Rows swapped in pairs by one turn or mirror: which row each one swaps with
The rows were stretched afterwards, more along some directions than others.
zep: [ 51 -13 -13 -11  -8   5  -6   7   8   3  19  15  28  28   2 -32   7   7
 -10  10  25   7  13   8  13  -3]
noru: [ 23 -10 -40  -6  -7  15  10  27  26  24  20   9   9  -9   5 -19 -11 -20
   2  23  19   4  -8 -12  18 -12]
voko: [ 43  -5  -3  -3 -13 -30 -14   4  -2 -27   8   0  25  24   6 -26  -5  11
  -6  10 -12  10  26   6 -37  -4]
keb: [ 44 -17  -9  -7 -20 -30 -12   4  12 -29   0  10  26  14   0 -14   8   7
  -6   7  -4  11  26   7 -30   3]
ranur: [ 16   6 -28  -2 -21 -16 -20  41  -2  30   7   4   7 -17   5   4 -17 -20
   4   9  11   3   0 -23  -1   4]
poro: [ 42  -9 -10  -6 -11 -29  -9  10   7 -23   2   5  27  22   4  -9   1   7
 -13   6  -9   4  29   8 -28   2]
repa: [ 16  14 -27  -5 -20  -5 -19  33  12  22   8  12   5 -12  25   0 -16 -25
   3   6  14   2   1 -23  -4  12]
Vulan: [ 19  17 -34  -8 -30 -11 -17  35  14  21   9   9   9 -36   0   0 -17 -24
   3  -5  11   9  -1 -19  -1   6]
sezuk: [ 55 -10 -15 -12 -13   5 -15   7   4  -1  24  11  32  26   2 -37   5   9
  -7  14  27  11  21   9  12  -3]
Pazi: [ 13  15 -27  -3 -27 -14  -9  35  10  20   8  16   8 -31   0   4 -26 -26
   8 -10   2   0   0 -11   3  10]
mozam: [ 43 -14 -12  -5 -15 -35 -22   7  -1 -26   6   3  22  16  10 -19  -9  15
  -5  19 -12   3  24   7 -33  -3]
tasir: [ 39 -21  -2 -11 -19 -33  -8   9 -12 -25   2   3  27  12  -4 -14 -10  15
  -1  14 -10  11  24   5 -33  -5]
Rorap: [ 13   7 -38   2 -17 -21 -19  40   6  26  16   7  13 -25   4   2 -15 -29
  -5   5   3  -1   1 -22   0   9]
ratab: [ 33  -3  -8   0 -14 -32 -14   7  -1 -29   4   4  21  17   5 -19  -6   4
  -4   5 -11   8  21   4 -23   5]
Zadir: [ 21  -5 -41  -6  -4  17  11  27  25  24  22  10  11  -7   1 -19  -8 -19
   3  22  24   6  -5 -13  26 -10]
Luto: [ 21 -10 -39  -2  -5  14   8  27  22  23  21  11  12  -4   4 -17 -11 -22
   1  25  25   3  -7 -14  24  -9]
fafak: [ 39  -6  -6 -10 -26 -34 -10   5   0 -25   7  -5  23  17  10 -29 -15  -8
  -8  10 -19  21  21   5 -32  -1]
kip: [ 52 -12 -14 -10 -10   4 -13   2   8  -4  23  13  31  27   2 -41   5  11
  -4  11  22  10  18  11  12  -7]
Vavil: [ 54 -13 -11  -9 -11   3 -13   9   2  -2  25  14  32  28   6 -33   3   8
  -8  14  27   6  15   8   9  -1]
Buf: [ 24  -2 -38  -6  -9  15   8  29  25  22  21   8  15 -10   6 -21  -8 -23
  -1  22  24  15  -8 -12  28  -9]
fini: [ 36 -11 -10  -9 -25 -39  -6  10   8 -26   2  11  20   7  -3 -10  -7  -7
  -2   1 -15  10  23  11 -20   1]
Pulun: [ 53 -12 -14 -10 -10   3 -14   9   5  -2  24  15  33  27   6 -34   5   5
  -7  16  25   9  19  10  14  -3]
Vidup: [ 11   6 -25  -9 -19 -20  -3  41  -1  20   6  14  14 -29  -2  12 -23 -27
   0   3   6   1   0 -25  -6   6]
Ragoz: [ 37 -13 -11  -1 -15 -28 -11   3   2 -27  12  -7  29  19   6 -23   1  11
 -12   9 -13   8  37  10 -28   1]
zom: [ 24  -5 -39  -3  -8  17   3  26  22  25  22  10  11  -8   3 -19 -10 -17
   3  22  27   5  -4 -11  26  -9]
feb: [ 21   8 -37  -6 -25 -26 -15  39   7  22   8   6  11 -28  -4   1 -13 -18
   4   2   1   8  -4 -19   3   0]
tos: [ 15  14 -23  -6 -19 -19 -22  36  -5  25  13   6  10 -19   5  -5 -32 -28
   6  -4   2   7  -9 -17  -7   8]
Lub: [ 43 -10  -6  -3 -20 -38 -16   1  -3 -25   3   3  28  11   1 -23  -8   0
  -5  12 -15  10  22   8 -27   9]
teni: [  9   7 -32   5 -12  -8 -20  41   2  17   9  12  10 -25   1   2 -16 -21
   3  17  14  -2   0 -30  -6  17]
tezog: [ 55 -15 -16  -8 -12  -1 -13   4   6  -1  24  10  32  28   3 -41   7  11
  -7  11  23   5  17  11  16  -4]
fefo: [ 14  14 -30   2 -21 -21 -21  36   8  25   8   6   8 -30   3  -6 -19 -24
  -1   5   6   7  -8 -23  -1  13]
nasav: [ 53  -9 -17 -15 -13   2 -18   7   6   0  25  13  29  29   5 -35   6   8
  -8   9  24  14  17  10  17  -5]
gime: [ 52 -12 -16 -12 -11   6 -11   7   6  -1  25   9  32  25   4 -38   4  11
  -4  13  27  12  18  12  16  -6]
bam: [ 16  12 -37  -4 -25 -21 -13  34   7  21  12  10  11 -28   9   1 -23 -33
   4  11   7   0  -5 -23   3   9]
Teveb: [ 21  -9 -42  -3  -7  14   9  28  27  22  21  11  15  -8   4 -22  -9 -22
   2  26  23   7  -5 -13  27  -8]
dap: [ 23  -9 -39  -7 -10  11   5  30  23  27  21  11  12 -11   8 -18 -12 -25
   2  25  26   6  -9 -15  26  -8]
tane: [ 21  -9 -37  -4  -7  13   4  30  21  23  23   7  14  -7  12 -17 -13 -19
   2  28  27   9  -2 -12  25  -7]
mana: [ 44  -4  -8 -13 -15 -32 -22   2   1 -22   8   0  16  10  -1 -24  -5   5
   0  -1 -13   9  20  12 -34 -14]
tiro: [ 35 -12  -2  -5 -16 -28  -1  10  -4 -31   5   7  34  11   1 -15  -3   6
  -5  12  -9  11  30   2 -31   3]
nuguv: [ 19  15 -35   3 -20 -19 -13  40  -2  17  14   2  13 -21   7   0 -16 -25
   2  13  13   6  -2 -24   6  16]
neze: [ 16  10 -36   6 -22 -25 -24  41   5  28  13   9   7 -18   6   2 -26 -32
  -1   9   1   2  -1 -22   6   8]
podo: [  7  12 -33  -1 -11 -11 -16  43   2  22  16   3   6 -14   2   1 -21 -23
  -1  12   3   4  -4 -30  -2   9]
Buliz: [ 24  -8 -43  -3  -5  16   8  28  26  22  22  11  14  -7   2 -21  -4 -20
   2  27  25   9  -5 -15  23  -8]
dimap: [ 41 -10  -6  -4 -14 -34 -18   0  -5 -27   9   5  29  17   1 -17  -6  10
   2   8  -5   5  28  13 -25   2]
retod: [ 22 -11 -36  -6 -10  11  10  24  24  21  23   9  15  -9   8 -21  -9 -25
   0  28  22   9  -5 -11  24  -9]
kize: [ 45 -11  -6   0 -17 -29 -21   5  -5 -22   6  -2  26  21  -6 -28   4  13
  -1  10 -11  12  28   7 -30  -9]
lumu: [ 10  12 -26   1 -20 -19 -14  37   2  17   4   9   3 -26   7   8 -31 -29
   2   2   2  -5  -6 -22  -7   9]
rera: [ 46 -11 -12   3 -17 -36 -14   7  -1 -24  13  -6  27  21   0 -30  -4  12
  -6  11 -17   9  28  15 -26  -2]
Sep: [ 50 -11 -14 -12 -10   4 -12   4   4   5  26  14  31  24   2 -37   6   8
  -6   8  26   8  16  11  17  -3]
vaviz: [ 57 -14 -19 -11 -10  -1 -13   4   8   0  25  13  32  26   0 -42   8   7
  -9  13  18   6  15   8  12  -7]
memam: [ 11   9 -31  -1 -19 -24  -6  40   1  21   5  14   4 -30  -2  -2 -30 -30
   3   9  -7   1  -5 -21  -5  11]
Vura: [  9  17 -33 -14 -26 -17 -18  38   8  20  17  11  11 -29   4   3 -28 -27
   8   6   9   9  -5 -19   4   9]
kere: [ 52 -16 -14  -8  -8   2 -11   6   8  -4  23  13  31  26  -1 -36   4   7
  -3  15  22   8  16  10  10  -8]
lemaz: [ 52 -13 -17 -11 -11   3 -13   8   6   1  24  14  32  24   1 -38   3   7
  -6  11  24   7  17  11  16  -4]
sipo: [ 52  -9 -18  -8 -11   5 -11   6   6  -1  27  12  33  27   4 -41   6   8
  -7  12  26  11  16   8  18  -5]
kuv: [ 42 -12  -2 -10 -22 -35 -20  -2  -4 -24   8  10  25  13   2 -26  -7   8
  -1   7 -15   6  24  15 -26  -1]
pelu: [ 13  13 -30  -5 -23 -25 -17  35   0  21  10   2  11 -30   7   0 -28 -29
   4   7   4  11  -4 -16   5  15]
melo: [ 15   3 -30 -11 -24 -19  -9  37  -2  25   5  14  10 -23  -2   4 -22 -19
   3   7   4   5  -5 -28  -2   4]
rusit: [ 40 -12  -3 -11 -19 -31 -18   0   1 -26   8  13  26  17  -6 -17  -9   7
  -1   9 -10   0  23   8 -36   3]
kav: [ 26 -10 -41  -5  -8  12   4  27  25  25  20  13  14  -6   3 -19  -8 -24
   2  25  24   6  -8 -15  27  -9]
nefes: [ 27  -9 -40  -4  -7  14   4  31  20  25  22   8  15  -5   6 -19  -8 -21
   2  28  29   8  -9 -13  28  -6]
larod: [ 38  -9  -7  -5 -15 -26 -20   4  -6 -34   6  -1  24  16  -5 -23  -1  15
  -8  16  -5  10  35   3 -33   5]
pur: [ 39  -9  -4   9 -11 -30 -19   4  -8 -34   3   2  25  20  -2 -10  -8   5
  -2  16  -6   6  31   2 -29   6]
Veniz: [  6   5 -31 -12 -22 -19  -9  32   6  29   8  12   0 -30   6   5 -28 -25
   7   5   3  -2  -8 -18   3   6]
zodo: [ 20  -8 -40   2  -8  11   1  29  25  23  21   9  13 -11   7 -19 -12 -24
   3  25  23   7  -7 -15  29  -8]
beni: [ 21  -3 -41  -5  -7  15   8  26  25  20  23   8  11  -6   3 -20  -9 -21
   1  23  23  12  -7 -17  25 -10]
lemav: [ 54 -10 -19 -10 -10   6 -13   4   8  -2  23  11  29  28   0 -38   6   9
  -6  14  25  12  16   7  17  -6]
Kol: [ 36 -10  -2  -3 -18 -36 -11  10 -10 -28   3   7  23  12   1 -20 -16   4
  -4  13 -16  11  29  10 -29   8]
nileg: [ 18   7 -40  -7 -14 -21 -19  32   7  25   7  15   2 -18   5   2 -20 -12
   1   7   2  -8  -8 -24  -4   3]
nep: [ 53 -14 -20  -9 -10   2 -11   7  11  -1  24  15  29  28   3 -37  11   6
  -7  17  25   9  16   8  17  -5]
Rato: [ 41 -12   2  -4 -13 -30 -23  10 -12 -28  12  -4  26  26   2 -19  -9  11
 -11  16 -12   8  31   6 -36   2]
tesiz: [ 43 -18  -3  -2 -21 -34 -18   8  -1 -21  -2   8  24  15   0  -7  -3  13
  -3   9  -9   3  30   6 -31   0]
ruza: [ 17  15 -29  -4 -18 -21 -20  41   2  25  11  10   7 -18  10   2 -25 -29
   0   6   6   2  -7 -26  -7   4]
Gosa: [ 15  18 -40  -3 -14 -15 -10  44  14  23  12   8  14 -26   2   4 -15 -26
  -2   1   3   5  -5 -20   4   4]
tar: [ 25  -3 -40  -7 -12  16   5  29  24  26  23  10  14  -6   7 -21  -9 -22
   1  22  29  10  -6 -15  31  -6]
Sezu: [ 43 -11   0   2 -21 -38 -23   2   0 -28   3   1  27  13   4 -27  -3   8
 -12  13 -11  12  25   8 -32   8]

ruza swaps with voko
mana swaps with repa
dimap swaps with bam

Rows swapped in pairs by one turn or mirror: which row each one swaps with
The rows were stretched afterwards, more along some directions than others.
mudes: [ 15  14   6  41 -30  -5 -39  28  21 -26 -28  -8   6 -24  13 -28 -32 -22
  23   0 -14  10 -10 -44   9   1]
bikuz: [-13   7  -7 -12 -42 -21 -24  50 -16   9   6 -28   5   4  40   1   6 -38
  27  16  14   8  17  -4  36   4]
romag: [ -9   1  -8 -14 -45 -10 -19  34 -13  18   4 -26   1  13  29   2   2 -42
  19  23  15   7  21  -7  33  -1]
rumid: [ 14  23  -5  26 -23  25 -18  32 -12  12  12 -21 -14  -2  17 -20 -10 -27
   2  13   8   2   6 -11  -3  -8]
Kevan: [  8   6  13  23 -30   4 -35  30  -9  -9  -5 -18  -7 -31  32  -7 -13 -26
  21  -7  -5 -17   0  -6   1  -5]
Kenep: [  4   6 -18   0 -30  -1 -26  35 -11  23  -7  -6   2 -16  -2 -33 -25 -41
 -17  12   6  31   9   4  16  -2]
zizom: [ 42   5  -7  25 -43  -4 -23  14  10  22  11 -11 -13 -30  17   6  -2 -43
  10   0 -21 -20  -7 -26   8  -1]
finid: [ 36  -1  -2  19 -28 -12 -24  47  -9  39  -7 -25  -1 -15  32  25  -9 -37
  27  17 -18  -5  19   1   7 -18]
luz: [ 16  -3  -2   4 -37   9 -39  35  18  13  -3  19  -2 -31  19 -23 -23 -33
  15   2  -9  -2  -8 -13   1   3]
molir: [ 31   3  12   1 -24  -6  -3  37  17   8 -10 -17 -18 -17  30  -4  -5 -34
   2  12  -9   2 -11  -2 -18  12]
Rulan: [ 17  10  -3   6  -7   0 -43  18   9   4  17 -20 -25   0   2 -21  -3 -32
  -4   6  14  14  -1 -33  20 -21]
luno: [ 28  27   4  20 -17  10 -31  40  12  16 -12 -40 -10 -14  27  18 -12 -31
   6  -4 -14   1 -15 -39   9 -18]
soz: [ 11 -16   6  10 -28  -7 -30  17  -5  18  -1 -12  -2 -43  18  -8 -32 -33
 -11  15 -21  11   6  -4   9   2]
suk: [ 26  -5   2  -5 -14   1 -12  50  12  13  -4   2  -8  -8  29  14  19  -2
  22 -12  -4   1  -4 -16   2 -11]
Rutop: [ 22  -2   0  18 -40   9 -40  40  21  -1 -16  -2   8   3  31 -22 -30  -7
  23  -3  -7  20   0 -32  20 -14]
pifiv: [ 25  14  -5   2 -41  25 -33  38  -4   2  -7 -41 -11 -25   1 -20 -19 -14
   5  11 -18  14  20 -14  30   0]
Duze: [ 34  -2   3  28 -33  -6 -19  21  25   3   3  -6 -15 -11  38   5  11 -21
  22   2  -8   9  -9 -44  20   4]
Gan: [  1  13  -1 -24 -15  -9 -14  32   1   0  11 -25  -1  -3  43  17   0 -34
  -2   7  -5  13   2 -23  21  -2]
kadig: [ 15   4   7  25 -18  -3 -31   3  21   0   3 -10 -13   0  11  -4 -11 -50
  -9  13  -1   9  -1 -28 -10 -18]
Zilez: [  1  14 -10  18 -24  15 -40  31  -8   2  -5 -25 -21 -20  14 -14 -22 -29
  34  20 -27 -13  -4 -32  -1  -1]
dunib: [  4   0  -2   2 -40  20 -38  42  -8  15   9 -14 -15 -24  43  17  16 -26
  28   1 -18 -11  11   4   6  -4]
meli: [ 34   6 -12  18 -28  10 -24  22   0  12   2 -23 -25 -17  45  16   6  -3
  13  -9 -18  -8 -13 -14  21  -6]
zeg: [ -7  14 -11   5 -22  22 -34  20 -22  -1  18 -35   0  -7  29 -10  -2 -43
  19  11  -9 -26  10  -1  11   0]
rig: [ -1  18   3  39 -22  19 -22  44 -10  -6 -11 -20  14  -8  19 -14   8 -20
  23  15 -15   7  -4 -31  29 -10]
Zaf: [ 16  -7   9  19 -28 -32 -24  45   4   9  -2 -23  -3 -17  41  11  22 -40
  26  11 -17  14 -30 -13   6 -13]
paba: [ 13  -1  -8 -19 -57   4 -27  57  -5  18 -21  -6  -5 -33  29   2 -25 -21
  19 -21  -9  23  11  -1  11  20]
kar: [ -4   5  -2   0 -30 -33 -29  40  -7  29  12 -24  -2  11  45  -2  10 -42
  12  19  23  12  -1  -5   1   2]
Miv: [ -1  18   1  11 -11 -12 -16  29 -11  16   5 -44 -13  -7  21  12 -14 -59
  12   2  21   5   9 -35  15   3]
Tak: [ 21  -2   7  23 -48  13 -27  47  -4  12 -15  -9  18 -44  22  -1 -12  -8
   5   5 -22   1   4   6   6 -16]
Sapi: [  6   3   7   8 -18 -25 -25  38  -6  17  -1 -46 -12 -10  34  23  -6 -54
  24   5   2   3 -10 -18   6   0]
toz: [  7  19   9  43 -12  -2 -38   7   0 -11   1 -25   6 -11  27 -14 -13 -18
  -1  24 -25 -22 -10 -20  12 -14]
gilis: [ 18  17   0  15 -14 -20 -30  11  -6   2  12 -38  -4 -28  32   8   0 -27
 -11  -6  -5  15 -11 -22   3 -16]
konav: [ 17 -12   8  18 -26 -20 -26  33   3  13   3 -18  -2 -12  27 -11  19 -34
  12  18 -22  15 -29 -10   5 -14]
mel: [ 28 -10   0 -12 -17   1 -14  50  11  16   1   3  -8  -8  22  13  15  -7
  26 -12  -3   3   2 -12  -3  -6]
pofa: [ 35   0   3  23   2 -20  -8  21   1  22   6 -18 -18 -12  10   7  16 -43
  15  11  19   4  -1  -7 -10 -32]
zon: [ 18 -12  11   8 -41   2   0  42  -5  17  -8   1 -13  -7   6  -4   5 -25
  -9  31 -23  -1   3  13  -4  10]
Fop: [  0  11 -16  11 -25  29 -14  42 -16  21   8 -19 -22 -10  19  -2  12 -41
  11  19  15   5  20 -12  15 -14]
dabi: [ -6   8  -4 -13 -15 -24 -19  45  -8 -10  16 -16   3 -16  36  -7  12 -43
  19   2  20  15  11   8  19  10]
pemad: [ 19  21  -4   8 -25   8 -32  38   4  24 -11 -37  -5 -16  30  25 -13 -22
  20  -4 -21  -7 -13 -35  16  -6]
kugu: [ 13  -7   0  28 -61  14 -26  19   5  26   1   1   8 -24  16  -4 -27 -11
  10   7 -26 -14   5 -15  12   3]
pogeg: [ 24   6 -10  31   6  -8 -26   1   8 -14  19   7 -15 -15  13 -23  -4 -29
   2   1  -2   5 -13  -7  -8  -8]
bava: [ 25   8  -6   5 -54 -14 -36  35  26   1   2   4 -14 -40  18   0 -13 -38
  10 -11 -11   8  -5 -40   9  -3]
lik: [ -1   3   2   7 -32 -19 -40  47   0  19   3  -8   0 -30   2 -32 -28 -55
   3  18  -3  19   3  -3  -2  22]
suga: [ 25   0 -12  12 -28   9 -15  29   6  15  -9 -11 -11 -31  -9 -16 -31 -31
  13   4  -2   1  19 -16 -12   3]
siba: [  3  -7 -16   4 -21   7 -36  28 -25  15   4  -7  -7 -20   2  -8  -3 -12
  30  18  -8  20  15   1  19 -11]
Par: [ 16   7  10  15 -15 -11 -16  19   1 -20  -1 -13  17  -2   2 -25 -10 -42
   3  16   3  19   6   3  15 -13]
dok: [ 15 -13  -2  42 -46 -10 -26  25   1  12  21  -2  -1   3  45  10   2 -32
  -2  24  -6 -12  -2  -6   1 -27]
Zapa: [ 30  18  -7  -2 -13  15 -32  30  -3  35   4 -20 -17  -3  11  10 -36 -30
  25  -8  12   7  16 -27  15  -4]
Fuf: [ 10  20   5  47 -14 -13 -38   6   7 -22  -3 -21  11 -10  21 -21 -26 -22
   5  23 -17  -9  -5 -31  20 -11]
rira: [ -7  12 -14  12 -18  18  -2  32 -17  17   3 -16 -16  -4  19  -7  17 -36
   0  25  15   5  14 -15  10 -12]
muk: [ 16  -3  10   6  -1 -20   0  23  -1  42   5  -9 -16   4  11   6   8 -38
   8  15   8   0   5  -6  -6  -7]
dogez: [ 29  -4  -9  14 -25  12 -17  27   8  14  -8  -6 -16 -29  -8 -14 -29 -26
  13   0  -3  -2  20 -21 -19   2]
Goki: [ 10   3  -7  -4   1 -12 -36  31  -5  14  19 -23 -14 -13  24 -16 -34 -42
  12   4  19   5  21   8  -1   0]
Gon: [ -2   9   2  44 -23   9 -23  33  -9  -9  -8  -6  21 -27  28 -22   8 -30
   2  20 -14  13  -3 -19  21 -18]
tob: [ -2   0  14   3 -16  14 -18  17   3  -6 -18 -18  -8  27  22   0 -16 -26
   2  15  -6  -2   3 -30   8  -7]
fum: [ 16   2 -11  34 -29   3 -45   4   3  10   7  -3  10 -12  25 -11 -27 -11
  20  25 -10  -2  13 -19  24  -2]
suzu: [  6  -4   6  29 -26 -12 -26  22  -7   2  -3  -9   9 -52  24 -11 -20 -40
  -9  19 -20  12   2  -4   9  -6]
kiro: [ 32   9   3   7 -19  -9 -10  45   6  -7   0 -11 -23 -37  11   2  13 -21
  16  17 -30   4   3   4  -3   4]

kadig swaps with dunib
mel swaps with dogez
muk swaps with kugu
suga swaps with suk
Zaf swaps with suzu
Tak swaps with pofa
finid swaps with dok
rumid swaps with Zapa

